Each path below is one point turned by a fixed rotation once a step. After each direction that follows a path, write how fast that rotation turns it, in degrees a step (0 if it stays still).
Each turn is a multiple of 5 degrees from 10 to 175, or 0.
Each row of a path follows its step; steps can be skipped.
path 1
step 0: 9	-10	-4	3	4	-3	2	4	-9	3	-8	13	8	12	-5	-4	6	13	-8	5	-17	-3	-12	-10	-15	-11	-6	-5	6	-12	3	-8	20	8	7	-1	6	2	-15	4	-5	13	14	3	-3	-5	14	-12	17	-9	9	-26	6	14	7	8	-16
step 5: 8	5	-8	3	2	-5	3	13	-11	15	-7	-1	4	0	-6	0	4	-15	-2	-2	8	-7	-25	5	-7	-11	2	-5	6	7	1	1	20	10	17	-15	4	3	-10	-2	-11	7	22	-6	8	1	3	-4	11	9	15	-1	5	5	-10	6	-31
step 10: 6	2	-8	5	1	4	7	18	10	8	0	4	-3	6	7	-1	4	-21	-1	-9	-6	7	-15	1	-9	-25	9	-2	1	16	-5	-9	0	-14	3	-8	-13	11	-11	-1	-9	10	13	-6	5	18	8	-1	6	5	-2	30	10	2	5	-2	-16
step 12: 11	3	0	-5	1	-24	5	25	3	11	-8	14	-5	-10	4	-2	1	12	2	-3	4	7	-3	1	-1	1	16	-27	-5	-7	-23	-3	8	-16	-7	-6	-4	-7	-4	-7	-19	11	7	-9	-7	5	2	9	-7	1	1	-4	-12	-3	10	-13	-10
step 16: -2	4	2	9	-7	6	8	7	7	8	7	5	0	14	2	-3	4	-7	-3	5	-2	-8	-19	-22	-12	9	12	-7	4	11	-1	1	1	8	-7	-10	7	-9	18	3	1	11	5	-11	-18	-9	-2	-14	29	-1	-7	-5	13	-4	1	5	-24
step 20: -1	3	5	0	12	-4	16	14	-2	5	-12	-1	-12	-7	12	7	13	24	7	-1	0	-6	-4	-7	-21	11	10	1	-5	-7	7	-5	-5	-7	8	6	-22	5	-6	-6	-29	9	3	11	-9	-10	-5	-4	-8	7	-17	-1	-13	-5	1	0	-6
step 22: 15	16	-5	6	10	7	18	13	6	-6	3	-7	12	12	9	-2	-15	7	10	-8	-12	7	9	-16	-16	14	4	6	7	5	-4	6	13	8	-2	-1	-8	10	-2	-23	1	-8	0	7	-23	-3	-5	-2	2	3	6	11	-6	-1	19	8	-5
step 25: 2	1	10	10	13	0	9	13	-9	-11	-4	-10	15	-7	-4	-4	-4	5	4	-10	-7	19	-13	-6	-15	13	10	10	10	-22	3	3	10	11	0	3	-15	-10	-18	-12	-21	8	0	16	-5	-1	-5	-4	-8	-3	-4	-3	-2	-9	16	-1	-9
step 27: 11	4	-4	12	7	19	5	-9	-1	2	-10	-1	9	19	13	-4	-2	-3	17	8	11	12	6	-8	-17	29	10	-11	-1	0	1	-1	17	-3	18	6	0	-4	6	-14	-2	3	10	-2	-10	-14	-2	-10	9	-17	2	9	3	-6	8	-2	-3
3	2	4	0	2	-2	-2	-1	0	-3	-4	-1	4	1	-1	-2	-2	2	5	-5	-1	1	2	-7	2	8	-2	0	1	-1	-3	1	-6	-4	-4	-3	0	3	-4	3	-3	-3	-1	0	1	-1	1	2	0	-1	0	-2	-3	0	-1	-1	-2 => 135
6	7	0	-2	-2	0	5	0	5	-1	-1	-3	3	-1	-2	1	-1	-4	0	-1	-1	-3	-1	5	2	-2	3	-2	1	-2	2	-3	-3	2	-3	1	3	-2	1	1	-1	3	-2	3	-1	3	1	-1	7	-2	-1	3	-4	0	-2	5	3 => 55
0	-1	3	-3	-4	-3	1	-3	2	-1	2	-2	0	3	-1	1	0	-5	-3	2	2	0	4	-2	-3	6	-6	-1	-1	0	-3	3	2	-2	0	4	1	-6	4	-4	4	-4	0	-1	-5	2	0	2	1	-2	-1	0	-3	-4	3	1	-1 => 140
-3	2	2	2	-7	5	2	0	0	0	-2	1	-4	2	5	-2	-3	-1	0	-7	-2	-2	-1	0	1	1	4	-1	1	3	-2	0	-1	-1	4	7	1	-1	-3	-3	-1	-7	-1	1	2	-2	0	-1	1	0	-4	-1	2	2	-2	1	-1 => 60
7	-6	1	0	-2	2	-4	-7	-2	7	-1	-1	-1	-1	-2	0	0	0	-1	-2	-1	0	1	4	-1	2	-1	2	4	-5	4	0	2	-1	2	0	3	1	-3	-1	1	-3	4	2	4	0	1	0	3	-1	1	-1	0	3	5	0	2 => 10
2	-4	0	-2	-3	-3	-2	-6	0	0	2	-3	3	1	5	1	-1	1	-3	1	-1	3	1	-5	2	-2	7	-4	-5	2	-2	-3	-1	2	5	-5	-5	-4	-2	2	2	1	-3	3	2	-1	2	-1	3	0	1	-4	0	-4	0	1	0 => 25
